Where one turn sends some rows of the set: a few examples, then the rows asked
genut: 3, -29, -1, 8, 15, -14, -7, 11, 31, -10, -13, -25, 9, 15, 7
dafim: 4, 14, -7, -4, 27, 16, 13, -55, -8, 29, -3, -46, -19, -11, 16
lubog: 3, -18, -28, -7, 10, -2, -34, 37, -20, 32, -33, -8, -12, 34, 0
med: 1, 11, 26, -4, 30, -10, 4, 16, 1, -5, 17, -56, -5, 14, 9
Rofa: 0, -29, -3, 3, 8, -17, -4, 8, 27, 3, -16, -28, 24, 17, 10
Temep: 20, -16, -9, 13, -19, 50, 0, -14, -25, 25, -24, -4, -32, 8, 14
Pebu: 0, 17, 16, -14, 37, -10, 3, 7, 1, -19, 17, -44, -3, 30, 7
Zukot: -3, 31, -8, -36, 35, 8, -12, 28, -21, 11, -23, -21, -33, 42, -3
vime: 9, -26, 2, -12, 2, 38, -14, -44, 3, 29, -9, -31, -17, -7, 28
luk: -1, 30, -14, -27, 40, -2, -7, 24, -32, 5, -9, -20, -24, 46, -7
sode: 3, -32, 1, 1, 15, -9, -19, 7, 21, -14, -2, -24, 15, 28, 12
kad: 0, -42, 4, 3, 2, -1, -2, -1, 17, -15, -16, -32, 16, 25, 14
Tulo: 22, 20, -22, 2, 22, 25, 28, -27, -34, 35, -17, -11, -35, -3, -1
pof: -3, 15, -19, 11, 34, 11, 18, -43, -5, 30, -13, -39, -2, -16, 20
pesun: -6, 15, 23, -18, 29, 1, 19, -3, -6, -19, 4, -58, -4, 30, 10
Lik: -3, -19, -33, -13, 16, -5, -31, 23, 1, 19, -44, -3, -8, 35, 1
kire: 24, 17, -14, 11, 24, 33, 40, -11, -30, 24, -16, -6, -20, -7, 7
dad: 4, 22, -12, 12, 29, -2, 16, -45, -4, 23, -1, -43, -32, -4, 6
Lekel: -5, 30, -14, -30, 31, 6, 5, 14, -41, 8, -28, -28, -26, 48, -5
zis: -8, 24, -8, 12, 12, 22, 7, -49, -13, 25, -9, -53, -25, -3, 16
dopo: 13, 24, -24, 22, 6, 26, 23, -24, -33, 28, -23, -18, -37, 3, 0
Vika: 30, 16, -15, 7, 13, 23, 27, -12, -30, 25, -12, -1, -51, 10, -6
mafo: -5, -18, -7, -15, 14, 40, -22, -37, 0, 35, -20, -34, -6, -3, 40
mudin: 4, -20, -31, -12, 16, -2, -31, 26, -12, 12, -28, 3, -5, 45, -1
zupa: 5, 19, 25, -14, 26, -7, 21, 16, 7, -9, 8, -44, 4, 21, 4
mip: 3, 19, 25, -15, 33, -2, 12, 17, 7, -18, 8, -42, -13, 22, 7
pirol: 4, -38, 0, 10, 5, -12, -24, 17, 16, 7, -7, -32, 12, 15, 12
kikil: 30, -22, -13, -8, -3, 44, 3, -18, -23, 34, -23, 5, -30, 2, 13
pumar: 0, -27, -34, -10, 6, 5, -16, 15, -18, 14, -49, -5, -6, 44, -2
sesef: 1, 32, 0, -39, 25, 9, 0, 32, -27, 17, -17, -23, -21, 41, -2
dasu: 21, -15, -2, -16, 2, 60, 0, -5, -25, 31, -20, 1, -23, 4, 28
bidop: -5, -15, -29, -23, 10, -1, -29, 25, -7, 29, -42, -7, 0, 39, 2
seta: 24, -27, -4, -10, -11, 43, -16, -12, -12, 29, -18, 1, -44, 15, 19
viz: 0, 34, -3, -21, 32, 1, -5, 34, -37, 21, -7, -33, -28, 32, -4
voviv: -1, -15, 7, 4, -12, 44, -16, -40, -1, 22, -10, -40, -21, 1, 30
Mitad: -2, -22, 0, -7, 5, 20, -25, -48, 14, 28, -6, -40, -27, 2, 28

zupa goes to Rofa
pumar goes to Lekel
kikil goes to Tulo
Now find these:
mafo goes to dasu
lubog goes to viz
luk goes to Pebu
Mitad goes to seta
voviv goes to Temep
genut goes to Lik

